One turn moves every row onto another: examples first, then more rows asked
Z704: [  6.2   4.4   5.2  25.6  25.4  -5.1 -38.0  10.6  35.0  13.0 -11.3 -25.0
  -5.6  -8.4   6.7  13.0 -13.3 -20.5 -17.1   0.6   8.8  16.4  13.3   9.8
   2.1   8.3 -23.7 -20.0  15.6  34.0 -19.2   3.8 -17.8  -9.5 -17.0  12.5]
Z50: [ -2.2  -1.8  13.0   6.9  -3.0  25.1  -5.3   4.0   4.3  -2.5  -8.3   9.0
  20.7  -9.9  15.0 -18.1   9.9 -11.3  16.9  -7.2 -19.3 -34.7   4.7  -8.1
 -13.2  -3.8  12.5 -10.5   0.6 -11.0  43.8 -13.8   8.8 -24.9  -8.8  19.9]
Z574: [ 16.8  24.2  -0.2  20.0  21.0  12.1  -1.6   9.6   0.2   6.8  13.1 -14.3
  36.7   1.5  17.7  -9.1  11.7 -17.1   6.1  13.0 -15.6  11.5 -20.8  24.1
   9.5  24.3   3.3 -33.6 -27.4   8.5  -5.9  19.8 -25.1  33.2  -6.6 -12.7]
Z558: [-28.6   1.8 -11.3   4.7  -5.1   0.5  30.8 -22.5  -0.6  18.6  -7.0  -1.3
  -1.4  33.1  31.3  12.9  13.5  17.3  -7.3   6.7   9.7 -29.1  -0.7 -10.9
  10.5  -1.4  18.6  11.4 -18.9  13.4 -26.3  24.5  11.0  -1.0  -1.5 -29.6]
Z142: [  1.1  16.5  -2.4  39.7  23.4  -6.2 -40.7  25.7  22.4  18.3 -14.4 -16.4
  15.1 -18.9  23.4  13.7 -16.6  -4.7 -10.6   3.6  -2.8  15.6  10.9  15.9
   0.8  -6.5 -19.7 -27.5  -3.9  31.5 -25.1   7.0  -5.2 -18.0  -4.9   4.1]
Z113: [-36.0  16.3 -13.6 -13.9  -1.9  10.4  29.7 -13.8  -9.3   6.5   6.7   1.3
  -4.2  34.4  18.4  15.8   2.6  18.9 -25.5  -6.1  13.0 -10.4   5.8  -7.6
   2.4   6.8  17.6   8.9  -4.8  -7.2 -31.8  22.9   1.7 -10.9  11.7  -7.5]
Z887: [ -1.2 -12.5   2.1   3.0   1.0  -4.2 -17.7 -38.7   2.1   2.9   0.2 -12.1
 -11.2 -10.0 -11.9   5.4  -3.0 -11.4   2.1  25.6  25.6  25.5  21.4 -21.0
 -11.7  12.1 -21.2   6.7  19.2  -8.6   4.7 -16.9  -7.3   6.7 -17.0  17.3]
Z290: [  1.7  19.8   3.4   4.2  22.9  20.6  10.5  10.4  -5.3   5.4   6.6 -18.3
  40.8   3.4  10.4 -15.3  15.2 -13.8   4.6  -0.9  -2.1  14.3 -25.3   9.9
   1.3  29.0   2.2 -13.2 -22.1  -5.6  21.7   5.9 -40.2  28.6  -7.1  -2.5]
Z387: [-23.7  -1.1 -10.9   4.8  -5.7  -1.0  27.9 -26.7   4.3  16.6  -5.6  -2.1
  -7.9  35.2  28.9  14.6  14.1  12.1  -8.5   8.2   9.9 -28.2   0.9  -9.4
  12.0   1.9  18.9   9.1 -13.6  16.5 -31.2  27.2  11.1   3.0  -4.3 -28.8]
Z421: [-31.7  13.2 -11.1 -16.4  -0.6   9.4  27.8 -19.4  -3.9   4.2   8.2  -1.8
 -12.6  36.7  12.6  16.5   3.1  12.4 -27.1  -4.6  15.0 -11.0   7.7  -7.8
   3.8  11.3  16.7   8.7   2.2  -4.0 -35.5  24.4   1.0  -6.9   7.6  -5.7]
Z330: [ 20.2  16.3   4.5  11.6  23.3  11.6  -0.5   1.2   7.3   2.7  14.5 -21.2
  23.1   8.4   6.4  -9.4  12.9 -27.7   2.9  12.0  -7.7  12.5 -18.4  20.9
   9.1  33.2  -0.1 -29.9 -14.0  12.2  -3.6  19.0 -32.6  38.9 -15.1  -6.4]
Z413: [  8.1   9.9  14.7  32.8  22.3   6.3 -16.9  20.9  21.7  -4.6   2.7  -5.9
  30.0 -29.3   6.9   8.8  12.4  19.7  30.2  10.8 -14.9  16.8 -15.8 -11.1
 -17.7 -30.4   9.0 -12.9 -27.5  -6.3  -0.7  -3.8   9.7 -16.3   7.4  -6.6]
Z827: [ 28.2   3.9  16.5  37.9  22.6  -0.9 -25.7   8.3  38.5  -9.0  10.1 -10.4
   6.4 -23.3   0.0  16.0  11.5   1.7  27.5  21.4 -17.1  14.7  -9.0  -1.9
  -8.6 -22.5   7.3 -26.7 -16.0  11.1 -22.8   7.7  13.4  -3.9  -2.5  -6.9]
Z157: [ 15.3  -5.1  -4.7  21.6  -2.8 -14.4 -32.2 -37.9   5.6   5.0   5.3  -6.6
 -12.2 -13.7  -1.8  13.2  -6.7 -13.0   5.2  41.8  10.3  24.3  25.1  -5.5
  -2.9   5.5 -19.7 -16.8  10.4   7.4 -25.4  -1.5   9.6  10.5 -14.2   4.2]
Z422: [ 21.8   0.8   8.6  26.7  -4.6  11.6 -22.6  -0.4  15.8  -1.9   0.1  12.1
   7.6 -10.1  20.8  -6.9   6.5 -22.2  17.6  13.4 -34.5 -37.5  12.2  10.3
  -0.8  -6.0  12.2 -36.5  -0.5  12.7   6.1   5.1  26.1 -14.5 -12.7   9.5]
Z410: [-23.6  10.1   3.6  15.1  26.4   8.9 -21.3  28.0  13.1  17.2 -22.9 -20.8
  24.0 -15.6  13.1   2.2 -11.2   2.5 -13.3 -19.1  15.9  18.3   3.1  -6.2
 -12.8  -0.2 -20.8   4.2   4.3   6.9  19.6 -15.5 -27.3 -25.7  -4.8  17.4]
Z514: [ 22.6 -10.8  17.0  13.6  -2.7  13.5 -18.5 -12.9  25.3  -6.5   2.1   3.6
  -9.2  -1.6   5.5  -8.9   7.0 -34.1  13.7   7.8 -22.2 -37.1  13.3   5.0
  -1.8   6.2   8.9 -28.1  16.0  12.6  14.4   0.8  13.7  -9.4 -22.4  18.5]
Z676: [-33.0  19.6 -16.5  -7.2  -3.2   8.4  24.8 -10.8  -9.9   8.2   6.5   4.2
  -1.9  31.4  22.7  17.1   2.3  19.9 -24.1  -1.1   7.9 -10.6   5.8  -2.9
   4.5   2.6  18.3   3.7  -8.9  -3.5 -40.4  27.9   7.5 -11.9  14.5 -12.1]
Z247: [-32.6  -0.5  -9.8   0.0  -4.5   3.7  33.5 -22.5  -1.2  18.5  -8.2  -2.5
  -1.0  34.3  29.6  10.6  14.7  18.1  -7.8   2.8  13.6 -27.1  -2.0 -13.8
   7.6   1.0  18.7  17.4 -15.7   8.8 -19.5  20.9   6.7  -1.3  -1.8 -26.8]
Z47: [-31.0  -3.3  -7.9  -2.7  -4.0   2.8  34.0 -27.1   2.6  16.8  -7.3  -5.1
  -7.5  37.0  24.1  11.1  14.4  12.6  -8.7   2.3  16.3 -28.1  -0.7 -14.8
   9.2   4.7  18.6  18.7 -10.8  10.9 -19.1  20.7   3.1   0.8  -5.8 -23.5]
Z591: [-15.1  11.0 -13.1  23.6  -4.2  -1.6 -18.9  -9.8 -25.1  14.1  -7.4   6.1
  32.1 -28.8  17.9   3.3  -5.5  21.9  13.0  27.6   5.6  25.4  13.7 -15.1
 -16.0 -16.0 -14.0  -1.0 -17.3 -18.0   3.7 -15.5  13.3 -11.2   8.2   0.6]
Z101: [ 30.0 -10.2  24.9  20.8  26.4  -0.3 -20.9  -6.6  49.6 -14.3  11.1 -21.0
 -13.3 -12.6 -19.2  14.2  13.7 -13.4  21.5  15.5  -3.2  15.7  -6.8  -9.8
  -9.4  -7.0   2.6 -16.3   5.1  10.4 -12.8   2.7  -2.6   2.8 -15.2   4.3]
Z940: [ -3.0   1.1  21.0  14.0  26.1  14.5  -4.2  14.9  22.9  -8.3  -1.5 -12.8
  22.8 -23.5  -6.6   2.8  16.2  16.1  26.2  -2.8   0.2  18.5 -19.2 -25.2
 -24.4 -20.3   7.6   7.3 -13.0 -17.8  23.9 -16.3  -8.5 -15.8   1.0   5.7]
Z370: [-19.6  -2.0  -4.5   4.0  -0.7   3.6  -9.4 -22.3 -17.4   8.9  -8.2  -4.6
  15.8 -19.2   0.6   0.0  -3.1  10.0   6.1  16.6  23.4  27.3  13.8 -27.3
 -20.3   0.2 -17.3  15.8   2.6 -24.6  22.4 -25.6  -4.7  -6.7  -2.9  13.5]
Z431: [ 10.7 -11.5  27.7   6.3  28.0  10.9  -8.1  -2.1  41.2 -14.8   4.0 -21.4
  -3.9 -13.2 -23.0   5.2  15.0  -4.8  21.2  -0.7   9.0  17.6 -13.2 -24.9
 -18.3  -5.3   3.6   5.4   6.7  -7.7  16.4 -12.4 -15.4  -4.2 -13.6  13.0]
Z871: [ 10.3  14.2   7.3   2.2  24.8  17.7   6.7   0.2   5.0   2.1  10.4 -23.7
  24.7   9.2   1.8 -13.2  14.8 -25.6   2.6   2.5   0.1  13.2 -21.6  12.2
   4.9  36.3  -0.9 -17.6 -11.5   1.7  14.5   9.5 -42.2  35.7 -15.1   0.3]
Z491: [-24.6  -3.9  -7.8  -1.1  -4.7   1.3  31.0 -29.6   5.6  15.5  -4.9  -5.1
 -11.5  37.5  24.9  13.1  14.1   9.6  -9.2   6.8  14.3 -28.3   1.4 -12.3
  11.1   5.2  17.8  13.8  -9.6  15.5 -26.9  24.3   6.1   4.2  -8.0 -25.4]
Z735: [ -9.0   0.2   8.6  10.3  27.5   3.2 -26.3  12.3  28.8  11.9 -18.1 -28.7
  -0.4  -7.1   1.0   5.4 -11.1 -16.3 -18.0 -13.7  20.7  18.5   8.8  -3.0
  -6.7  12.1 -24.1  -1.4  21.2  17.9   6.4  -9.7 -31.3 -14.3 -17.2  22.7]
Z909: [  6.6   5.0   6.7  23.0  -4.8  18.9 -14.7   9.6   3.8   1.6  -6.0  15.4
  24.8 -15.4  26.4 -13.5   7.6  -7.6  19.2   3.8 -33.0 -37.3   5.8   3.1
  -8.7 -12.5  13.7 -26.2 -10.2  -0.8  24.7  -3.3  22.8 -24.4  -3.9   9.6]
Z228: [  5.7   9.2 -13.8  35.8  -4.7 -12.7 -32.4 -19.7 -11.1  11.2   1.1   4.5
  14.6 -24.7  18.0  12.1  -7.3   8.2  11.7  43.6  -2.2  22.9  20.9  -1.9
  -5.9 -11.9 -15.1 -21.0 -12.6   2.5 -26.0  -0.8  22.9  -1.5   1.2  -6.4]
Z795: [-25.1  13.7 -13.2 -11.7  -1.8   5.7  23.2 -20.2  -0.8   4.8  11.0  -1.0
 -15.9  37.4  14.3  18.4   2.0  10.2 -26.0   0.1  11.0 -11.5   8.9  -2.7
   7.2  10.2  16.5   1.8   0.9   2.9 -44.8  29.8   4.4  -6.4   6.9  -8.7]
Z216: [  5.4  26.9  -1.9  15.5  21.9  16.9   5.1  15.7  -8.8   7.7   8.2 -12.9
  47.6  -0.7  19.7 -13.0  13.6  -8.5   7.3   5.4 -12.3  12.7 -24.4  17.1
   4.1  21.0   2.9 -24.2 -31.3  -1.4  10.2  12.6 -29.8  26.6  -2.1 -10.7]
Z499: [  8.6 -11.6  18.5   1.3  -0.9  22.6  -7.7  -9.4  18.0  -6.6  -3.5   2.5
  -1.1  -1.2   2.8 -15.5  10.0 -28.2  12.6  -4.7 -13.0 -35.4   8.8  -7.8
  -8.8   7.4   8.9 -11.2  16.9  -2.3  38.6 -11.8   2.4 -14.6 -21.0  26.0]
Z608: [-26.1  17.7 -15.8  -6.8  -2.6   4.6  21.9 -15.8  -4.6   6.2   9.1   2.5
  -9.3  34.2  20.8  19.7   1.6  13.8 -24.1   2.6   6.6 -11.6   9.3  -0.9
   6.9   5.2  18.1  -1.9  -6.3   1.7 -47.9  32.0   9.9  -8.1  10.5 -12.4]
Z542: [-17.1  19.9  -3.2  32.8  23.1   3.5 -31.4  36.8   9.2  21.3 -21.7 -12.7
  33.2 -23.3  27.8   5.9 -14.0  10.0  -9.8  -9.4   2.1  17.3   3.5   5.9
  -7.1 -11.9 -17.9 -12.3 -11.4  15.2  -0.6  -4.2 -11.0 -28.8   3.1   5.5]

Z113 moves to Z795
Z228 moves to Z370
Where do these go?
Z413 moves to Z431
Z142 moves to Z410
Z387 moves to Z247
Z909 moves to Z499
Z574 moves to Z290

